One turn moves each row of this set onto another row. After a few examples, where does it send each row asked below?
feg: [40 -8 -13 30 -10 45 -20 -16 1 29 -18 -18 1 4 21 11 8 18 -27 -13 11 28 -6 8 27 -2 -2 -15 16 19 9 10 -1 -22 -6 -9 -16 14 11 6 -9 -16 9 6 -6]
koz: [20 -37 -16 14 17 -16 -4 -21 59 10 3 -22 -14 5 24 13 18 22 19 -3 3 5 11 0 -6 4 5 0 -5 24 -2 -5 45 16 -9 6 -3 11 -21 22 46 2 -2 7 31]
kitu: [9 -4 8 -21 -16 8 -16 26 10 16 0 15 0 -21 -4 6 0 19 -5 24 -4 7 -31 -7 -14 -38 -17 32 38 7 -18 35 17 28 -7 -15 -15 9 17 3 -29 31 30 -22 16]
sulem: [-26 -20 -17 1 -13 -23 -24 -9 37 0 -1 35 2 32 -6 -8 -13 10 2 -26 12 -10 22 -20 6 -21 -22 -8 34 2 4 -3 15 -7 -22 35 42 21 1 -9 -11 1 -31 -4 12]
Dat: [15 5 3 14 -7 34 -8 -4 -14 29 -34 -23 1 3 7 -2 7 25 -25 -11 -3 24 -27 4 3 -2 -3 -23 14 14 26 1 -1 -22 -25 4 -21 0 10 -1 1 -22 3 -9 -7]
voro: [-30 -17 -1 -12 -12 -1 -12 8 23 9 12 10 -22 -18 -11 -30 45 -1 1 19 -12 -12 -32 -4 -7 -20 14 16 -22 -10 2 -12 -7 -20 6 -40 31 44 13 -4 21 1 14 19 -4]
bod: [28 11 5 23 -10 5 -34 -20 3 23 -22 -4 -2 -2 14 20 -5 36 -10 -25 12 14 -16 2 18 6 1 1 26 13 11 -31 -4 -14 -21 -5 -18 8 8 13 -28 -20 12 20 -17]
pabi: [14 -25 -2 -5 -35 -10 -22 15 6 -8 8 24 -9 13 -6 -1 -3 3 -3 29 -8 30 -30 -2 -17 -21 -15 35 44 0 -3 41 8 18 15 -1 3 9 32 37 -21 28 1 -18 -7]
Bug: [-30 -19 -11 -4 -18 -8 8 13 22 12 12 -4 -22 -6 3 -26 32 12 -2 31 -31 -15 -22 -20 -7 -24 26 25 -24 -7 -9 -14 -10 -17 2 -33 28 36 -1 -4 17 -5 -2 20 -7]
Gete: [11 -29 -8 12 11 -2 -16 -13 61 -4 7 -26 -11 -5 26 5 14 20 23 3 8 9 12 -17 -4 -1 5 -2 2 26 -2 -5 46 8 -15 7 -14 2 -18 41 35 1 -6 8 31]
vip: [-19 -33 -5 19 -2 3 12 6 9 12 -5 1 -29 11 -6 -16 36 3 6 21 -33 -13 -30 -11 -4 -36 27 24 -4 13 14 -30 1 -35 13 -38 9 44 4 14 18 -1 11 5 5]
Tiko: [13 -3 6 22 -2 23 -45 -26 -7 27 -34 -31 -4 -8 9 2 -3 25 -14 -33 0 15 -14 2 25 -17 -1 -17 1 10 6 -3 -6 -37 -14 -6 1 0 9 10 -9 -30 -1 11 -7]
mazev: [17 -24 8 -9 2 -10 -29 12 5 -12 -4 23 -8 -2 -10 7 -9 26 -1 10 5 -1 -18 3 -11 -41 1 40 35 -10 -7 45 15 41 10 -6 -20 3 30 10 -9 44 16 -15 7]
zume: [20 -23 9 -5 -16 -6 -17 8 -5 -6 -15 14 0 -6 -5 21 -8 8 -9 10 8 10 -34 9 6 -28 -17 43 30 0 -16 48 18 38 7 11 -4 -4 24 9 -12 35 20 -22 6]
bipu: [-32 -2 -21 -33 13 -16 -15 -35 -8 12 -14 -4 -6 10 -23 2 -1 25 8 -4 -32 33 -11 -14 -9 -26 5 27 12 7 -23 18 30 -12 9 15 20 46 39 16 53 25 -16 16 -6]
los: [3 -30 -13 0 -8 -2 -5 6 16 -11 18 2 -35 -5 -23 -19 37 -3 0 11 -24 -19 -23 -14 -17 -24 14 19 -13 -3 25 -25 -17 -17 10 -29 36 28 -4 -10 24 3 -13 21 4]
segev: [29 5 -2 26 10 27 -21 -23 -2 37 -35 -21 -16 12 18 12 -8 30 -22 -21 3 18 -3 -5 12 1 -8 -16 12 18 -7 -6 -5 -20 -21 -7 1 -2 5 14 -12 -28 -7 7 -5]
lin: [-30 -1 -14 -32 22 -10 -17 -35 -3 11 -15 7 4 25 -14 4 8 30 2 -9 -24 31 -5 -26 -4 -15 0 30 4 0 -9 26 42 -18 11 22 11 54 35 22 44 25 -15 10 2]
ninis: [13 -2 -2 14 5 28 -31 -15 2 22 -24 -22 5 -3 18 20 -3 36 -19 -31 9 25 -2 1 23 -16 -2 -8 18 18 33 9 -9 -42 -4 3 -11 7 16 5 -7 -21 -8 11 6]
tudeg: [14 -26 -13 11 14 -12 -9 -16 56 9 6 -27 -16 14 13 14 17 14 30 2 -4 4 10 -4 4 -1 9 -5 -4 21 -15 -6 43 9 -13 13 -14 16 -32 27 38 8 2 12 39]
gotor: [-32 -15 -10 3 -21 -38 -21 4 46 -4 -13 19 12 32 -13 -2 -17 18 -1 -20 4 -6 20 -10 5 -26 -12 -10 39 4 -7 0 21 1 -24 36 31 19 6 -16 -13 -7 -26 -4 6]
lel: [-19 2 -23 -42 10 -11 -11 -33 -8 19 -10 0 -12 10 -19 14 13 33 -5 -7 -26 29 -6 -13 -7 -15 1 31 7 19 -17 2 23 -1 4 14 29 54 40 16 58 31 -14 6 -4]
gito: [13 -37 19 -19 -17 2 -12 17 8 -7 -21 27 17 9 -16 5 -12 0 0 17 16 -1 -32 1 -8 -24 -19 25 27 4 1 33 16 34 3 0 -10 0 36 17 -11 26 15 -27 11]
laz: [-2 -8 -6 -11 -17 -3 -7 5 -2 2 10 -14 -15 4 -8 -17 36 -5 -1 17 -26 -14 -31 -9 -13 -24 4 29 -17 -18 3 -29 -17 -19 10 -48 25 43 3 -13 15 -7 -5 5 -8]
Tav: [-12 -47 -11 -3 -18 -12 1 12 15 -10 8 11 -22 -22 -13 -29 34 -4 0 20 -22 -8 -27 -11 -5 -30 17 25 -27 1 -3 -14 -5 -14 5 -37 26 31 3 -6 16 -3 -8 17 16]
gev: [31 8 -6 27 13 31 -22 -22 8 29 -31 -16 -4 -5 13 5 -1 11 -11 -36 -2 33 2 1 14 1 -5 -12 -2 9 12 -3 -6 -25 -16 -12 6 -9 12 20 -13 -14 11 4 -9]
fek: [10 -28 -15 5 16 -23 -20 -26 56 12 3 -20 -12 12 18 5 19 14 32 0 7 -4 12 -10 -8 -1 3 11 -12 9 -4 -4 34 13 -21 14 -18 13 -35 29 32 28 3 12 26]
dom: [4 -11 -8 -1 -15 7 8 21 15 -2 8 -4 -44 -10 -15 -36 8 -9 -13 21 -25 -6 -17 -14 -20 -18 11 9 -22 -9 -2 -29 11 -18 13 -43 21 25 13 -15 7 0 -2 4 -10]
lom: [7 -28 0 -3 -8 -7 -15 14 7 -17 -11 11 10 5 -29 -6 -3 10 -1 25 8 5 -32 -12 -12 -43 1 31 37 0 -11 37 16 28 -2 -13 -16 1 27 6 -36 16 29 -20 8]
vez: [7 -24 13 -17 -21 -5 -13 7 12 -12 -8 15 7 15 -12 10 -16 21 -15 35 -1 3 -42 -6 -5 -19 -11 27 34 8 -15 42 22 41 11 10 -3 2 25 9 -19 26 14 -26 14]
Tomog: [12 -21 -10 21 13 -21 -13 -19 47 1 0 -28 -13 -2 28 12 20 13 27 -5 2 0 5 -3 -12 -2 -3 6 -4 22 -4 -10 39 14 -11 15 -13 13 -31 30 43 7 -2 6 31]
kef: [-34 -10 2 -6 -11 -31 -20 5 42 -2 -20 28 -3 35 -9 -12 -1 14 -4 -21 -3 -19 14 -9 6 -41 -11 -13 43 -12 -11 -3 11 -4 -11 42 26 3 9 -8 -12 0 -24 -15 6]
zote: [-22 5 -23 -43 16 -22 -16 -20 3 23 -13 -10 -6 19 -12 10 7 31 5 -13 -36 23 -12 -11 -10 -25 -4 29 5 4 -21 22 27 -2 17 14 28 45 39 17 53 20 -13 13 -9]
Nuda: [-24 -20 -7 -10 -15 -29 -25 -2 48 -3 -16 28 11 26 -6 -8 -8 25 3 -22 -5 -11 12 -14 8 -31 -6 -22 42 0 -2 5 22 5 -18 37 32 8 9 -14 -15 -15 -25 0 9]
kiman: [-24 -22 -8 -2 -21 -28 -18 -3 44 -4 -6 38 1 20 -8 -5 -9 17 -1 -29 -1 -6 14 -6 18 -34 -15 -19 41 -2 -9 -2 20 0 -13 41 25 17 5 -13 -19 -3 -36 -11 8]
bekil: [-25 3 -17 -29 9 -17 -10 -27 -7 14 -14 -4 2 18 -18 8 15 37 9 -3 -33 32 -3 -20 -12 -14 -5 24 11 -2 -24 24 34 -4 11 11 24 57 35 19 52 20 -26 5 -2]

Gete -> kef
voro -> gev
gotor -> bekil
Where do these go?
Tav -> Tiko
Tomog -> kiman
lom -> laz
Dat -> kitu
fek -> sulem
ninis -> mazev
Nuda -> zote
pabi -> vip
segev -> vez

One turn moves each row of this set onto another row. After a few examples, where does it send each row asked below?
sasad: [2 -11 -22 -13 11 1 -1 -5 6 15 5 -4 24]
Dof: [-40 44 -31 -5 -12 0 26 -51 9 10 -14 19 -23]
siga: [-26 -2 -21 -8 2 8 13 -22 -17 27 39 30 -2]
mugi: [-9 -3 -29 -23 5 2 12 -14 -24 38 -25 14 -34]
Pude: [-52 41 -15 -10 5 -30 20 20 12 28 1 36 -6]
Dop: [1 -36 -23 3 -12 -7 1 -4 19 21 -3 11 2]
fal: [-27 25 -66 -3 -22 -4 7 -50 11 9 -1 18 -18]
Nefen: [-43 50 -50 1 -15 -15 7 -22 22 -6 -17 20 -22]
pizo: [-15 22 -20 -10 -37 17 52 -16 13 29 10 17 10]
Vudu: [-30 43 -30 -5 -31 6 26 24 18 -4 4 13 13]
taka: [-30 46 -24 -1 0 -10 18 -15 -17 40 9 6 24]
tade: [5 20 -27 13 -20 -8 9 -7 5 40 -19 -8 -38]
tuze: [-15 11 -9 -8 2 -30 22 9 31 35 -32 6 11]
dore: [-12 15 -15 -23 17 -7 24 3 18 30 1 15 -54]
Medi: [-36 37 -47 -18 5 4 13 -40 15 -8 16 21 -22]
Nimab: [3 33 -55 -24 12 -19 5 3 7 38 -10 -10 -18]
bep: [-12 -15 -19 -2 -8 -27 7 19 42 19 -14 18 -6]
zat: [-10 13 -36 -9 9 -3 -14 23 -2 2 -3 3 -38]
nonu: [-46 15 -48 -10 -18 -8 11 -35 16 -2 -11 41 -39]
viker: [-22 8 -46 -37 -15 8 37 6 24 8 31 35 4]
Sopal: [-18 10 -69 -18 -44 -4 24 3 9 22 -8 24 20]
tena: [-15 6 -1 -24 22 -7 22 -2 11 24 -14 3 19]
roli: [-38 6 -31 12 -35 -33 17 0 11 50 -8 44 -15]
bepe: [-21 2 -59 11 -19 -18 -12 5 10 24 35 28 -4]
rop: [-40 2 -24 -19 -37 8 35 13 1 7 -16 44 -3]

tena -> bep
taka -> roli
Nefen -> fal
Where do these go?
viker -> Vudu
dore -> zat

One turn moves each row of this set onto another row. After a few examples, where does it send each row asked below?
tok: [-14 13 -6 -41 -20 38 13 69 18 12 -3 25 -35 25 37 -18 3 13 14 -12 14 5]
tez: [-41 9 -24 -8 12 12 21 58 -14 41 -24 3 -32 31 21 -24 7 5 -18 26 -17 30]
Vira: [8 -5 -11 42 0 17 6 2 -15 17 -22 5 -24 19 46 -18 7 -21 15 -5 6 -3]
kufov: [-27 32 -6 14 -3 49 12 44 24 3 -44 2 -8 2 24 -30 0 -22 -7 -17 9 27]
raza: [-28 -20 21 -23 -24 30 4 28 -14 -17 -34 37 -41 41 23 -1 -11 -22 17 17 -2 -4]
Gusol: [-20 16 -43 -10 1 20 -29 42 -8 0 -16 3 -1 2 5 3 14 -10 -28 16 -33 7]
kat: [-29 10 -27 -6 -1 38 36 15 2 31 -46 20 -40 -4 12 -9 23 -25 11 36 -7 38]
Kos: [-31 -10 -11 -42 -24 38 0 25 30 32 -33 48 -12 5 12 -3 22 -2 -3 -1 -7 -23]
rafil: [23 -11 -42 -7 -10 6 -6 25 11 8 -4 4 -58 10 35 2 7 -9 -22 0 24 5]
Bak: [-36 -11 -41 7 -17 6 6 13 7 3 -17 15 -2 7 -14 14 -1 -20 2 41 26 -1]
gilaf: [-18 9 1 -15 -30 3 13 61 -7 -12 -19 17 -62 16 13 -12 -26 -28 19 -6 -29 -11]
vap: [-18 5 -3 -23 -39 11 34 9 -1 12 -35 54 -9 -9 4 -13 20 -22 24 -12 5 -13]
Nepi: [1 4 -6 14 -44 -16 -18 63 -23 -14 -9 34 -13 8 33 -15 21 -13 9 -5 -12 22]
mupo: [-35 4 -30 7 -6 -17 0 48 -22 34 -24 21 -42 -8 4 8 33 -35 -6 27 -2 29]
Kovi: [-16 9 -16 -5 -35 2 11 40 -3 18 3 15 -10 6 13 -15 11 -8 -68 1 3 9]
Fug: [-16 8 -24 -6 10 11 13 24 7 21 -44 14 -32 12 42 -6 13 -28 -26 -34 -1 -33]
fupoz: [-8 -19 -17 -2 -34 8 -11 78 35 -3 -6 13 -33 21 31 -12 5 10 17 24 9 8]
Kilad: [-47 30 -31 17 -6 51 21 47 18 18 -2 -7 -22 7 25 2 -2 -20 14 21 -13 -9]
zan: [-8 4 -6 -26 -34 25 -29 22 -23 7 -12 44 -51 11 1 1 -15 -28 17 -10 -22 14]
rif: [-16 6 -17 33 -51 4 -10 31 4 18 -22 34 -6 -7 14 -19 13 -21 28 -7 -37 -2]
Vegib: [2 3 13 14 -8 20 6 31 2 25 1 7 -17 -27 -1 4 24 -25 9 24 39 2]

gilaf -> raza
tez -> kat
Where do these go?
tok -> vap
Fug -> Vira
Kovi -> kufov
rif -> fupoz
Bak -> Gusol

